In the data rows, the value 128 means zero.
What is the hidden score of each row? Scores go from 0 to 20, and 10 is about the middle. The score is a weighted sum of the row's numbers plus the product of two more (or one squared), each taken from its middle value.
[123 108 119 132 115 170 118 136 183 157 171  68 139 111 144  86 138 108
 139 136  96 170 130 146 137 112 127 112] ~ 10
[164 112 149 137 114 106 121 184  81  80  80 120 122 106 127 161 117 171
  99 102 115 168 141 134 114 102 136 126] ~ 13
[140 126 108 145 142 199  63 156 147 152 163 125 162 169 136 100 171 122
 125 168  93 178 124 152 125 102  91  99] ~ 13
[157 113 153 116 115 112 135 164  78  84  95 126 150 141 154 162 121 145
 101  81 137 158 132  80 120 143 145 137] ~ 12
[116 116 117 115 154 180  80 156  88 144 165 128 194 152 143 132 143 155
 138 196 103 135 152 157 136 124  94 131] ~ 13
[174 143 121 163 121 113 200 101  63  63  74 159  98 122 142 160 118 125
 149 107 170 106  96  99 135 132 178 142] ~ 9
[130 156 114 118 147 150 126 109 156  98 105 139 133 149 111 125 147 133
 112 129 108 139 174 138  95 113 110 106] ~ 9
[107 160  86 150 131 176  80 156 114 116 168 125 168 153  97 110 175 121
 150 190 104 158 174 175 129  90 111  98] ~ 10
[137  85 167  18 163  78 155 185 161 186 143 147 141 106 142 224  51 181
  28  94 173  65  82  43 132 195  96 234] ~ 11
[106  87 140 117 132 164 110 144 129 124 145 104 153 133 177 125 133 169
 125 154 116 130 136 127 108 133  95 140] ~ 10
[109 124 139 114 105 110 156  96 155 130  96 150 116 134 145 131 110 129
 134  99 142 110 140  87 115 152 123 145] ~ 10
[139  82 147  19 202 130 154 173 155 228 161 209 153  87 162 249  63 201
  17 140 154  59  69  59 144 235  67 232] ~ 8
[131 128 121 167 103 152 116 125 118 119 159 132 128 105 112 127 165  99
 145 122  85 140 102 130 154 122 138  98] ~ 8
[119 116 107 188 102  93 119 164 202 203 227 133  67 145  71 129 180  88
 124 178 108 173  99 117 149 106 126 159] ~ 13
[ 99 117 157 117 103 114  90 144 122 136 128 110 121 126 107 120 115 138
 108 119 133 117 139 110 138 125 104 116] ~ 19
[120 114  87 130 130 190  92 133 176 192 191 119 127 145 138 116 159  99
 140 184  91 141 112 132 150 124  72 115] ~ 10
[129 135  87 143 110 160 153 124 129 128 134 118 131 106 144  94 161  88
 177 140 181 130 134 146 158  81 125  74] ~ 5
[ 89 123 162 134 108 106 153  90  91 100 134 101 126 104 102  79 138 123
 153 116 129 128 132 136 125 156 120 111] ~ 9
[145 121 135 152 148 170  98 122 110 169 160 143 129 140 116 100 148 118
 132 164  85 136  94 143 141 115 104 115] ~ 10
[122 162 124 132 133 151  96 184 111 136 142 118 168 129 104 114 159 127
 142 157  96 163 133 162 143  82 134  86] ~ 9
[ 74 133 135 137 112 165  60 172 159 126 164  72 132 127 121  80 152  95
 146 159 118 148 186 170 150  79  90  80] ~ 16
[126 146 133 137 146 164 142 136 139 151 142 137 166 124 160 127 142 118
 163 162 123 151 146 132 146 134 137 139] ~ 6
[ 89  80 115  93 160 162 142 129 112 121 116 170 165 144 109 208  91 130
 101 125 165  82 157  50 105 157  57 117] ~ 16
[100  94 140 142  96 147 160 118 111 102 126 125 141 126 174 143 138 153
 138 105 175 108 130  95 112 130 127 118] ~ 10
[ 90 135 104  99 118 123 165  58 182 139 140 123 113 111 136  99 137 133
 143 126 130 111 168 120 140 154 133 121] ~ 8
[110 152 120 126 128 126 135 122 182 150 129 133 141 151 118 110 128 110
 138 137 161 155 172 132 115 125 120 119] ~ 8
[194 186 110 139 145 102 128 144 110 136 115 171 120 166  79 149 135  98
 102 148 156 152 108 142 161 106 143 145] ~ 8
[152  77 142 164 155 108 149 137 129 157 198 161  66 147  94 148  91  91
 142 144 155 120  91  80 123 157  79 204] ~ 11
[159 134 144 130 166 111 136 111  84  81  68  92 136 127 129 129 124 163
 100 117 118 163 121 127 118 149 178 131] ~ 11
[122  96 117 120 124 112 114 170 127 111 122 114 137 100 118 145 108 158
 123 117 124 143 136 142 160 104  98 136] ~ 12
[112 179 118 127 111 176 102 138 171 162 183 132 142 169 101 102 171  87
 143 161 107 131 126 147 150  89 118 100] ~ 9
[157 152 108  88 141 103 146 116 108 165 147 173 129 144  97 171 111 107
 115 178 138 102 127 116 142 151 112 177] ~ 13
[113 122 129 125  95 119 158 105 117 104 103 117 140 150 157 152 118 135
 122  96 142  95 136  89 142 147 128 145] ~ 13
[160 122 145 121  92 119 143 126 159 127  94 105 102 138 167 141 108 147
 112  98 116 140 126 110 137 134 155 162] ~ 12
[162 113 100 154  81   0 152 222 152 149 151 135  84 159  18 146 171 106
  67  92 156 159 106  87 125  75 122 215] ~ 16
[135 117 104 158 151 134 141 128  94 106 111 114 132 115 128 108 135 135
 153 143 116 141 135 162 130 111 138 115] ~ 8
[102 117  93  79  90 173  96 132 205 132 166  45 140 109 138 100 160 152
 129 189  93 141 117 167 131 117 102 107] ~ 10
[163  83 160  54 133 122 141 157 112 134  84 147 176 129 179 201  54 226
  48  88 171  90 121  78 129 172  92 191] ~ 14
[ 65 115 149  96 102 144 145  97 155 127 134 130 144 128 143 144 124 156
 130 128 125  79 136  99 133 150  97 123] ~ 10
[154 161 155 130 116  99 155 118  98 107 107 134 104 126  91 124 138 135
  99 108 117 145 112 110 159 109 148 124] ~ 12
[158 158  98 156 134 139 138 141 125 109 109 141 159 178 131 141 168 115
 130 126 169 157 152 108 146 110 140 124] ~ 11
[155 101 169  65 154 129 153 162 111 146 120 160 169 114 160 188  94 181
  57 107 140  98 110  72 155 167 115 171] ~ 10
[ 92  86 137 183 146 145 111 141 177  69 113 133 117 109 106 127 118 117
 153 103 110 139 195 177  82  99  87  95] ~ 5
[173  71  94 157 158  96 176 138  77 131 129 151 136 162 105 126  75  88
 141 131 152 171 144 127  85 153  67 192] ~ 15
[159 144 137 133 110 114 121 140 125 139 116 114  98 117 131 126  96  82
 137 103 138 117  88 118 115 124 174 117] ~ 8
[139 131 125 139 117 171 110 132 124 121 140  99 131 129 122  78 175 125
 140 169 103 164 129 179 143  80 109  89] ~ 8
[102  60 144 178 128 131 137 113 150 140 166 138  77 134 131  94 111  87
 170 114 156 162 172 131 105 135  77 130] ~ 6
[134 102 129 102 134 147 120 112 154 189 143 162  87 137 155 165  87 104
 127 143 126  55  77  82 115 178  84 161] ~ 12
[168 150 123 141 101 106 150 107 143 110  81 129 103 120 134 140 118 119
 109 104 170 131 100 116 131 135 174 133] ~ 9
[139 144 143  93 137  63 160 136 151 191 133 172 119 100  94 178 142 169
  53 121 124  86  77  84 148 168 145 194] ~ 9
[ 88  63 158 155 124 146 139  92 171 151 162 125 113 131 181  95  95 131
 163 144 130 139 156 112 125 182  99 142] ~ 7
[127 174 114 149  90  51 182  66 121 105  39 127  79 113 133  93 124  53
 189  36 177  83 111 120 160  99 185  83] ~ 10
[104 103 105 168 137 197  56 112 204 177 157 142 162 166 193  83 139 126
 208 235  85 150 217 194  90 128 117 105] ~ 6
[140 116 121 121  98 123 156  97 109  95 120 130  86 103 145 152 128 111
 133 111 164 102 114  96 131 141 123 139] ~ 8
[111 159 112 138 134 141 154  61 155 150 126 136 117 141 106  97 137 102
 151 150 134  98 119 109 125 139 141 108] ~ 9
[139 128 139 146 105  50 176 168 170 151 166 147  61 161  66 142 177  98
  81 121 124 151  61  85 140 126 118 207] ~ 8
[138 208 130 178  80 119 115  49 151 145 130 155 100 168  54 117 190  84
 142 204  96 111  81 149 180  82 176  97] ~ 12
[109 158  89 138 133 173 118 135 169 172 166 123 146 165 116 126 157 106
 144 174 157 137 135 132 146  99  90 103] ~ 11
[114 110 109 103 142 156  97 178 128 121 158 110 136 106 121 129 149 142
 150 156 111 159 126 158 134  77  96 103] ~ 9
[182 165 104 164 135 105 123 123  73 125  94 153 103 149  80 145 138 114
 111 138 118 143 119 145 149 111 151 126] ~ 10
[ 78  98 144 153 163 136  48 111 107 103 129  79 151  68 154 100 170 165
 121  93  27 183 142 184  72 176 157  76] ~ 15
[132 155 114 149 137  94 119 184 171 144 153  98 114 157 110 119 189 118
  87 137 118 195 127 144 132  82 151 135] ~ 11
[127 188 120 144 112 108 141 102 168 114 145 115 136 135 100  96 173 110
 156 149 124 166 140 166 148 107 172 108] ~ 6
[119 122 117  90 123 147 133 126 148 128 154  78 124 101 130  95 141 154
 116 140  78 142 119 158 136 114 125 118] ~ 8
[152 139 154 121  80 102 165 136  82  93  99 137 122 126 136 158 117 121
 118  53 157 122  91  76 138 122 154 123] ~ 11
[122 115 151 150 103 134 140 102 119 134 124 156 101 122 164 156 113  89
 161  96 149 103 122 103 120 162 129 119] ~ 9
[ 70  60 117 184 144 145 104 117 182 124 177 122  93 134 150  78 112 106
 211 165  83 179 203 161  97 127  95 118] ~ 6
[168 126 165  86 101 124 108 135 108 129 102 138 139 124 150 145 116 146
  97 115 108 123 111 110 124 132 155 127] ~ 11
[ 70 114 130 130 165 138  96  78 112 104 130  76 150  77 146  73 155 139
 131 118  83 149 153 153  92 166 140  81] ~ 9
[179 111  79 169 136 121 112 165  69 111 124 120 131 191  83  92 118  94
 163 138 137 223 186 189 112 103  92 164] ~ 18
[166 202 153 122 129 115 142 149 123 105 126 142 106 162 107 131 139  87
 128 117 147 141 116 121 170 101 154 136] ~ 8
[105  60 126 153 112 153 141  97 124 157 138 153  99 123 188 142  85 110
 170 141 131 102 127 106 105 175 120 142] ~ 8
[148 149  99 140 125 175 105 146 155 176 174 153 111 173 130 130 151  82
 145 167 134 140  85 151 142  94  83 127] ~ 9
[ 98 106  92 136 118 169 144 112 184 121 142  87 142  86 190  76 141 117
 208 169 152 138 183 154 142 111 143 105] ~ 4
[149 133 120 128 118 122 122 176 112  95 102  80 141 127 130 129 128 158
 102 125 152 157 157 154 146  86 145 113] ~ 16
[103  80 132 136 112 143 139 126 123 127 143 133 132 114 156 156 123 120
 152 108 128  97 135  81 118 167 119 137] ~ 11
[105 152 144 126 133 154  65 172  90 144 171 131 147 113  96 135 145 120
 131 134 114 106 135 160 160  93  87  97] ~ 11
[137 128 179  31 128 144 171 118 170 183 143 183 124 109 172 197  58 123
 103 126 165  32  85  54 162 218  85 185] ~ 8
[ 97 126 102 149 128 180 138  96 182 145 163  91 132 132 128  90 141 107
 155 162 144 132 172 147 128 105 108 111] ~ 10
[156 133  98 137 144 119 135 112 102 120  90  91 113 138 126  91 127 150
 119 135 117 148 109 174 114 104 166 112] ~ 10
[ 77 149 120 117 124 162  78 170 140 124 160  89 158 124 115  68 177 103
 129 145 142 131 189 170 153  77  80  73] ~ 11
[107 133 131 124  90 128 148 118 131 132 140  95 138 146 132 150 118 127
 117 118 159  81 135  85 140 132 149 128] ~ 14
[ 99 152 129 116 109 124 128 116 130 101 127 126 130 124 132 127 135 143
 131 119 142 104 150 133 101 127 136 112] ~ 9
[127 145  75 154 107 159 129 121 137 113 120 126 177 131 123  95 184 125
 171 143 158 132 143 157 138  68 158  57] ~ 10
[112 128 108 132 120 111 141 136  93  89 119 130 122 112 120 140 129 147
 128 113 136 106 135 133 147 116 139 124] ~ 10
[178 163 114 134 143  98 157 117  67  93  94 148 119 145 100 134 112 135
 101 129 149 114 108 130 144 129 156 151] ~ 11
[166 121 127 135 114 109 162  96 175 137  93 147  99 139 170 133 109 116
 134  96 165 149 105  96 114 165 157 158] ~ 7
[103  27 152 191 147 155 103 122 153 157 141 122 111 144 159  94  83 117
 178 155 110 157 205 125 104 143  98 142] ~ 14
[118 104 174  70 139 125 136 137 128 149 136 163 156 118 142 163 101 150
 105 108 113  75 117  67 136 182 106 164] ~ 12
[ 91 129 175  49 187 120  77 131 105 133 124 155 167  72 153 193 110 210
  31  97  60  93  92 112 114 236 114 132] ~ 15
[119 160 145 113 117 117 109 153 131 144 156 129 132 123 107 129 125 114
 138 122 118 108 117 138 157 113 138 132] ~ 11
[144 170 116 154 113 120 140 112 181 153 137 159  91 195 127 154 135  91
 136 161 152 141  97 110 140 137 127 143] ~ 8
[157 106 134 118 110 113 147 156 103 126 117 136 134 153 137 161 113 129
 102 103 134 144 129  99 156 133 108 165] ~ 11
[104 131 111 133 127 129 134 121 112  61 105 134 130 127 113 144 127 137
 128 105 123 111 165 152 114 113 111 113] ~ 11
[141 123 162 118  77 121 139 116  84  78 100 134 129 103 161 137 127 151
 108  74  99 120 122 124 134 122 160 100] ~ 8
[121 158 118 110 116 136 119 132 160 170 134 146 133 173 135 168 113 104
 117 137 136  79 118  85 158 148 117 141] ~ 12
[153 151 111 157 111 123 157 103 172 114 120 118  63 160 122 118 144  74
 137 125 152 163  90 115 111 120 144 107] ~ 7
[106 134 145  45 197  93 139 147 130 134  67 187 175  73 173 221  63 200
  43  97 147  42 111  77 135 211 112 158] ~ 7
[169 160 106 133 135  91 190 102  99  84  65 108 147 108 126  95 151 174
 125 116 185 147 112 166 123  77 179 106] ~ 6
[160  86 172   0 177  94 208 198 181 195 109 187 130  85 201 255   0 204
  12 100 227  13  46  27 164 230  55 255] ~ 4
[142 149  86 120 170 165 112 145 153 177 155 127 142 175 119 121 143 121
 140 201 134 141 133 160 121 102  96 125] ~ 9
[189 140 123 119 109  64 210  79 138  79  44 121  57 113 186 105  92  90
 131  46 202 165  60 100 142 134 179 130] ~ 4
[117 145 102 111 114 131 149 102 192 118 131 120 124 134 126 131 146 129
 120 130 159 133 159 114 131 132 124 130] ~ 10
[152  92 105 137 100 104 173 124  86 104 105 149 118 159 132 181  99 111
 124 120 197 107 102  66 151 151  89 172] ~ 11
[145 119 161 104 110 120 140 164  94  76  87 106 149 142 172 152 124 160
  97  79 137 161 140 102 119 121 146 126] ~ 12
[115 152 126 125 123 173  72 137 165 153 168 128 179 166 109  99 169 124
 131 143  86 150 151 147 123 104 115  90] ~ 12
[ 90 120 128 126 123 139 146  92 142 174 139 181 107 130 120 153 101 101
 142 130 124  56  94  63 123 174 112 143] ~ 11
[152 111 140 147  98  87 166 109 106 101  99 149  49 127 120 144  96  86
 139  59 146 115  86  85 135 133 115 149] ~ 10
[199  98 133 140 120 111 141 133 123  81  60 126 135 141 167 123 120 159
  88  85 133 183 146 134 116 114 143 137] ~ 12
[139  76 172  57 133 122 111 162  88 119 112 153 145  89 173 191  65 185
  80 103 126  75 120  87 113 173  93 178] ~ 11
[143 169  96 137 136 125 154 103 117 119  97 122 144 136 112 127 156 143
 115 132 154 130 137 108 143 112 148 114] ~ 13
[145 151 127 132 147  97 176  87 103  71  85 117 109 132 107 131 126 151
  98 105 134 145 115 118 124 131 172 127] ~ 10
[104 132 115 110 140 142 114 152 158 100 148  80 133 115 122 108 114 115
 126 130 106 138 165 175 114  85 114 115] ~ 7
[101 119 155 117 109  89 163 110  86  52  86 107 133  87 163 127 115 170
 131  60 143 116 123 135  86 136 173 103] ~ 10
[120 120  94 137 152 141 137 150 150 123 164 137 119 142 120 133 133 106
 141 162 116 158 149 138 106 122  86 151] ~ 7
[162 146 134 144 100  68 166  69 114 109  65 135  89  99 124 115 108 115
 131  66 141 117  91 142 126 127 203 121] ~ 9
[120 143 117 106 137 133 131 100 153 127 109  96 143 129 118 106 141 171
 109 166 108 119 130 161 133 118 142 120] ~ 10
[128 144 141  74 143 133 110 179 119 119 124 117 168 139 148 116 129 182
 109 149 151 148 171 165 115 107 103 140] ~ 8
[173 155  96 138 115  96 215  78  94  95  95 148 104 138 136 142 127 127
 135 122 185 134 115 119 154 138 153 171] ~ 11
[131 129 153 132  95  99  98 146 119 115 121 111 108 121  97 147 120 110
 103 104  97 143 133 122 134 142 151 122] ~ 11
[169 121 127 148 120 114 105 184  63  92 133  87 122 130  91 115 142 146
 114 151 111 205 128 172 126 101 117 142] ~ 10
[131 108 142 141 118  97 174  80 130 114  66 134 103 141 167 130  76 111
 157  73 189  96 105  99 111 160 135 155] ~ 14
[132 129  93 139 146 149 125 121 146 141 134 101 127 137  92 103 164 132
 112 166 107 156 133 141 110 102 115  97] ~ 14
[117 125 104 157 132 167 120 117 186 164 177 120 137 142 143  91 151  74
 191 161 118 175 150 145 130 122 123 110] ~ 6
[126 108 134 110  96 126 156 128 122 122 136 135 124 105 164 164 120 125
 149 121 145  95 120  91 150 147 140 141] ~ 8
[143 141 148 134  85  83 210  59 158 128  70 128  63 128 157 108  68  86
 142  27 192 114  65  99 134 139 163 133] ~ 8
[103 102 150 118 144 105 115 109 113  83  83 103 137  66 168 115 138 143
 139  64 102 147 134 127  93 161 171  82] ~ 7
[127 102 143 166 133 137 170  71 119 142 120 140 113 134 161 128 104 119
 165 142 155 122 116 108 117 169 153 136] ~ 8
[112 100 118 132 142 198  76 159 137 141 169 111 173 138 183 102 161 146
 146 168  76 170 157 131 116 121 102 105] ~ 11
[ 90 108 127 146 168 163  97 116 151 134 149 117 119 134 131  80 123 116
 169 167  85 132 172 159 105 123  79 118] ~ 8
[114  91 100 153 148 162 108 136  94 125 154 119 114 114 132 111 135 124
 164 133  97 128 123 146 129 119 106 118] ~ 13
[119 142 103 150 112 128 156  98 154 144 107 109 176 101 166  86 141 128
 190 118 156 139 173 162 136  76 194  61] ~ 6
[155 166  88 166  95  75 148  78 127 131  62 141 138 138  85 121 159 120
 148 127 150 100 127 153 121  84 211  97] ~ 10
[ 92 116 112 127 135 210  76 139 190 164 189 113 142 125 170 111 162 130
 144 186  98 142 149 131 120 128 107 117] ~ 12
[137  95 159  56 191 104  94 152 144 211  89 241 173  93 137 223  57 225
  33 145 173  17 147  89 110 212  74 203] ~ 10
[103 126 145 146 136 104 146  87  75 105 123  98 108 114  82  95 116 126
 133 118 123 117 108 114 149 160 129 115] ~ 11
[127  94 145 122 107 157  89 175 135 131 149 104 129 119 158 145 133 154
 127 136 106 138 114 146 127 119 100 130] ~ 10
[122 107 154  94 114 122 127 125 102 105 147 125 120 108 156 153 110 139
 139 106 116 111 114  94 131 172 135 145] ~ 14
[109 182 138  96 117 138 167  48 177 124 119 148  96 124 148 110 132 101
 144 132 135 106 116 114 144 152 146 110] ~ 5
[107 118 128 121 121 125 105 145 124 129 131 119 140 100 114 136 120 155
 124 130 104 117 137 133 140 125 119 120] ~ 11
[145 161 137 113 120 134 121 106 136 135 157 106 113 148 107 109 129 140
 113 145 124 147 107 152 172 115 133 129] ~ 12
[146 116 122 158 114 158 122 128 120 119 122 115 115 127 150  77 162 125
 156 123 123 158 114 144 106  93 144  81] ~ 9
[ 54 119 120 154 110 174  34 180 167 121 172  55 144 125 142  67 172  88
 151 169 129 142 206 179 159  77  70  71] ~ 19
[ 95 168 123 159 139 120 118 142 120 119 131 110 142 138 103  67 157  97
 164 146 138 164 159 183 148  86 123  86] ~ 5
[125 144  97 145 166 151  94 149  88 130 145 111 150 141  89  98 143 137
 150 161 139 140 130 161 143  92 122 105] ~ 13
[132 121 134 135 133 113 157 135 113  68 118 126 101 119 121 165 116 132
 109  84 106 128 120 124 116 127 121 139] ~ 10
[124 147  79 197 101 105 116  80  88 128  81 143 153  90  83  78 191 109
 198 118 151 117 139 196 114  53 198  35] ~ 8
[117 188 141 134 127 101 151 113 142 116 132 113 123 121  72  86 142 119
 141 144 129 163 122 161 167 102 141 100] ~ 6
[131 113 114 175 134 147 148  92 132  93 110 110 136 119 128  99 170 164
 134 148 117 148 117 158 111  98 149  98] ~ 9
[107 170 125 126 126 160  84 169 152 148 182 134 137 159  99 116 155  92
 147 148 120 141 119 142 143  85 111  94] ~ 10
[ 64 104 154 103 153 173  61 191  81 120 189 127 156 108 125 144 141 151
 125 161  80 103 150 161 117 126  58 119] ~ 13
[120 158 142 106 100  93 127 132 124 102 141 135 109 127 123 142 123 127
 125  91 117  94 116 124 155 129 145 139] ~ 15
[122 140 105 129 117 147 127  97 189 168 154 124  88 140 101 109 150 111
 129 168 113 139 121 119 127 123 121 111] ~ 14
[ 63 114 140 148 144 153  64 120 106  97 146  92 128  99 150  58 191 122
 147 123 101 162 175 160 110 144 104  50] ~ 6
[151 187 127 140 148 127 149 111 122 138 129 128 112 146  94 124 133 107
 144 165 165 132 107 142 159 112 154 123] ~ 8
[ 90 113 144  52 167 114 111 154 149 138 114 149 168  95 174 223  68 212
  39 116 138  70 119  91 133 221  93 181] ~ 11
[131 112  91 131 143 144 172 100 111 110 111  76 142  99 175  93 119 145
 152 142 156 119 143 163 134 116 169 129] ~ 8
[142 155 117 176 121  94  94 186 166 159 166 124  95 165  64 111 218 103
 101 156  96 188  87 158 138  76 146 130] ~ 10
[132 156 148  70 108  90 187  81 176 160 122 152 109 127 150 143 102 122
 119  95 150 100 117  72 159 170 158 159] ~ 8
[110 130 120 127 136 187 103 150 167 171 174 109 156 121 134 105 158 102
 137 156  82 141 145 151 122 129 106 108] ~ 6
[119 111 103 124 141 170 145 107 168 158 150 108 133 112 178 109 121 135
 156 158 143 135 153 130 127 144 125 141] ~ 7
[128  78 137 137 114 120 140 105 114 130 137 166  87 147 152 164  84  75
 156 120 137 108 109  82 107 188  84 170] ~ 14
[116 110 137 125 112 134 123 132  89 103 119 118 131 121 157 153 100 140
 136 116 117 113 126 113 121 146 140 134] ~ 12
[119 118 137 109  99 119 155 124 133 145 127 141 113 126 152 173 132 143
 107 115 133  81 120  92 158 135 112 142] ~ 9
[132 174 119 130 110 178  99 120 152 119 139 103 161 171 130 117 176 146
 120 185 125 171 145 170 157  94 139 102] ~ 13
[109  73 126  20 214 198  67 255  79 193 206 237 191  88 158 246  59 137
  69 173 138   7 150  72 115 193   0 208] ~ 13
[143  88 116 123 106 133 145 130  99 123 114 153  90 108 160 170  82 109
 143 121 158 106 102  85 122 164 114 152] ~ 8
[163 153  88 167 112 145 188  67 120 101 104 135 103 144 136 131 163 102
 135 155 171 124  93 108 160 122 162 115] ~ 8
[146  99 125 102 120 116 150 133  95  87 123 144 114  96 153 167 100 142
 138 101 143 128 105  74 132 155 129 153] ~ 10
[126 183  73 124 151 163 114 140 152 189 167 115 159 182 106 123 158 118
 134 212 152 126 149 169 146  80 109 118] ~ 10
[143 142 112 146 144 170 136 144 129 144 140 121 142 130 142 115 145 123
 155 165 127 167 135 150 148 109 138 128] ~ 7
[126 143 156  93 136 141 132 114 159 138 129 118 131 126 141 112 103 158
 109 153 100 143 134 157 129 135 137 146] ~ 7
[115 125  95 168 125 130 125 126 103 128 127 115 164 152 103  82 142  96
 177 130 136 185 175 163 132 110 114 112] ~ 10
[126  77 132 117 109 136 137 112 101  98 108  95 103  81 163 104  93 150
 118 110 107 123 119 123  93 156 143 137] ~ 9
[132 144 115 115 114  91 154  99 166 132  73 136 104 149 142 134  78 117
 112  88 175  91  79  88 102 156 155 146] ~ 11
[ 75  89 160  94 140 162  86 154 143 169 186 148 141 108 115 146 107 129
 124 132  92  89 124 122 115 158  48 131] ~ 11
[129 182 136 140 117 143 121 134 179 153 134 143 132 159 106 114 142 104
 138 155 153 145 160 147 133 109 130 126] ~ 8
[125 123 184 109 112 112 134 164  90 124 125 123 142 118 164 149 100 127
 146  95 102 125 132 112 117 144 159 135] ~ 11
[ 92 161  81 176  99 139 155  94 130  84 108 129 179  88 135  84 191 102
 242 126 146 118 178 171 123  62 184  41] ~ 5
